One turning vector, and how many ticks it has turned:
The counts run from 0 to 691.
[13, -4, 20, 6, 6, -12, -7, 24, -15, 17, 5, -9, -20, -3, -14, 13, 11, -32, 15, 0, 22, 4, 16, 6, -21, -1, 18, 14, -3, 20, 3, 4, -3] | 485
[7, -22, 5, -2, -4, 19, 8, 29, 3, -20, 12, 8, -12, 7, 5, 8, 8, -12, 22, 21, 6, 14, 23, -20, 4, -8, 20, 12, -17, 10, 4, 12, 1] | 70
[4, 12, -7, 11, -2, 22, -4, 16, 18, -17, -16, 12, 2, 19, -28, -3, 19, -32, 7, 8, 2, -9, 1, 11, -13, 7, 16, 14, -12, 10, 16, -11, 2] | 615
[12, 21, -9, 21, 6, 29, -4, 14, 10, -1, -7, 1, 3, 0, -2, -11, 9, -27, 21, 21, -3, 15, 5, -7, -11, 16, 17, 1, -4, -2, 33, -8, -7] | 601
[2, 3, 4, 12, 4, 13, -4, 17, 9, -19, -3, 4, -16, 5, -37, 15, 6, -16, -9, 21, 1, 8, 0, -13, -17, 11, 11, 11, -26, 24, -10, -13, -3] | 165
[12, -6, -8, 8, -2, 32, 9, 21, 7, -22, 12, 26, -3, 5, 2, -12, 13, -16, 20, 20, 5, 15, 3, -13, -10, -12, 20, 13, -13, 4, 15, -4, -4] | 346
[0, -12, 2, 14, 16, 11, 10, 16, 9, -15, -2, -17, -10, -5, -20, -5, 29, -11, 6, 18, -2, 23, -1, -3, -12, 0, 5, -9, -32, 29, -3, 5, -4] | 541
[4, -13, 2, 6, 3, 12, 9, 15, -3, -5, -9, -3, -2, -2, 1, -11, 36, -41, 18, 3, 17, -10, -4, 20, -14, -6, 13, 12, 2, 23, 12, 8, 7] | 306
[8, 8, -10, 8, 3, 24, 9, 24, 1, -16, 12, 30, -4, 9, -5, -16, 19, -22, 18, 3, 8, 4, 4, -4, -19, -20, 20, 9, -9, 14, 14, -6, -5] | 351
[19, 18, 10, 7, 10, 3, -3, 15, -2, -12, -2, -15, -2, -13, -22, 7, -3, -14, 2, 16, -11, 36, 8, -19, -25, 6, 8, -8, -22, 9, 12, -6, -2] | 187
[4, 2, 4, 6, -2, 22, 3, 34, -5, 3, 6, 9, -12, 14, 6, 0, 4, -29, 25, -3, 6, -8, 37, -3, 5, -6, 17, 5, -1, 15, 16, 14, -1] | 59
[22, -23, -1, -9, -6, 8, 17, 11, -8, -19, -4, -6, -3, -10, 2, 23, 19, -29, 21, 19, 7, -1, 14, -12, -8, -4, 16, 14, -2, 8, 7, 11, 17] | 32
[26, -1, 8, 18, 5, 15, -10, 16, 19, 6, 0, -11, -5, 4, -14, 7, 7, -24, 26, 11, 1, 15, 18, 1, 2, 6, 18, 7, -21, -14, 25, 6, -5] | 246
[-1, 23, 8, 23, 4, 24, -12, 29, -2, 7, 3, 13, -19, 8, -20, -1, -5, -25, 2, 8, 7, 4, 14, -7, -15, 16, 11, 6, -8, 23, 7, -11, -14] | 151
[3, 13, 8, 17, 4, 12, -9, 25, 4, -3, 1, 14, -18, 13, -39, 7, 6, -22, -4, 7, 8, 2, 6, -1, -22, 6, 13, 11, -19, 24, -4, -17, -9] | 164
[-5, -22, 5, -3, -5, 17, 10, 31, 2, -23, 2, 8, -16, 16, -10, 9, 17, -17, 9, 12, 5, -5, 19, -7, 2, -8, 17, 11, -17, 28, -9, 11, 7] | 73
[24, -5, -9, -8, -4, 3, 8, 8, -1, -22, 2, -11, 0, -17, 5, 20, 10, -35, 16, 17, -6, 5, -2, -13, -17, -6, 25, 23, -3, 2, 14, 6, 19] | 671
[8, 4, 4, -6, -11, 13, 7, 18, -15, -25, -14, 15, -1, 0, -13, 12, 7, -34, -4, 12, 8, -9, 4, -7, -25, 1, 8, 19, 7, 28, 2, -10, 13] | 390
[12, 3, 4, 9, 15, -1, 4, 19, 10, -2, 0, -14, -3, 8, -16, -7, 29, -30, 24, -13, -1, 4, 11, 21, -14, -18, 17, -4, -21, 11, 14, 11, 0] | 268
[7, 8, 0, -4, -9, 9, 7, 17, -17, -21, -10, 14, -5, 0, -14, 16, 10, -36, -1, 11, 8, -14, 5, -7, -28, 0, 12, 18, 9, 29, 1, -11, 13] | 394
[8, -8, -6, -3, 1, 6, 18, 17, -13, -4, -5, -6, -8, 1, -3, 17, 25, -40, 21, -3, 6, -23, 20, 3, -9, -5, 16, 8, 5, 24, 5, 13, 13] | 39
[17, 17, -3, 6, -3, 20, 1, 22, -4, -9, 8, 4, -12, -2, -3, 23, -16, -21, 12, 20, -9, 9, 27, -32, -7, 9, 19, 10, -6, 2, 14, -2, 1] | 421
[17, -17, 2, -7, -8, 4, 16, 15, -11, -15, -12, -3, -4, 0, -8, 21, 23, -39, 14, 3, 11, -17, 14, 3, -9, -4, 13, 14, 2, 19, 4, 10, 18] | 31
[12, -6, 9, 14, 2, 16, -5, 15, 21, -6, -17, -22, -6, 8, -25, 17, 13, -35, 9, 8, -4, -7, 15, 11, 6, 14, 9, 5, -23, 5, 11, 10, 4] | 244
[4, -2, 22, 12, 1, 17, -5, 21, -1, -8, -26, -3, 2, 2, -19, -17, 23, -28, 1, 12, 17, 12, -2, 17, -19, 10, -1, 1, -7, 27, 12, -4, -1] | 565
[20, 5, 32, 2, -1, -5, -12, 30, -12, 10, 2, -8, -12, -1, -10, 9, -9, -25, 12, -1, 11, 21, 27, -2, -16, -5, 13, 9, -6, 12, 12, 7, -3] | 472
[23, 25, 5, -2, -1, 10, -4, 21, 3, -19, -7, -1, 14, 0, -4, -6, -1, -30, 15, 2, -12, 20, 15, -2, -20, -13, 17, 6, -4, -5, 32, 1, 8] | 647
[5, -15, -9, 3, -4, 35, 12, 19, 11, -34, 1, 17, -2, 3, -3, -2, 17, -19, 8, 25, -1, 6, -1, -11, -4, -5, 12, 13, -17, 14, 4, 0, 5] | 345
[4, -3, 7, 21, 19, 6, -2, 23, 4, 9, 9, 0, -15, 8, -21, -14, 27, -18, 18, 1, 14, 14, 7, 10, -15, -9, 14, -2, -25, 22, 4, -1, -16] | 535
[-3, 13, -7, -1, 2, 23, 16, 22, -6, -33, -8, 9, 4, 3, -10, -7, 14, -27, -2, 4, -12, -3, 7, -7, -21, -13, 4, -2, -8, 36, 2, 0, 10] | 365
[-4, 2, 4, 1, 7, 4, 9, 33, -10, -6, 18, 13, -15, 13, -3, -10, 17, -17, 19, -4, 9, 8, 23, -5, -18, -22, 22, 1, -10, 28, 3, 6, -5] | 84
[12, 0, 18, -6, 2, -3, 1, 25, -7, -16, 0, -24, -9, -9, -14, 21, -6, -17, 2, 12, -12, 24, 25, -21, -12, -2, 10, -1, -19, 19, 1, 14, 9] | 462
[-4, -8, 15, 21, 10, 19, -4, 26, 4, 9, -7, -21, -20, 1, -14, 8, 10, -29, 5, 7, 5, -3, 18, 5, 6, 18, 3, -1, -17, 30, 1, 13, -4] | 511
[-3, 18, -4, 20, 10, 11, -1, 23, -18, 12, 12, 7, -22, -6, -1, -5, 8, -26, 10, 12, 11, 6, 8, -13, -26, 10, 18, 6, 4, 31, 7, -9, -11] | 134
[15, -9, 17, 5, -2, 11, -1, 21, -2, -1, -10, 0, 3, 1, 2, -17, 24, -39, 22, 1, 19, 5, 4, 21, -14, -12, 14, 13, 1, 8, 24, 9, 3] | 297
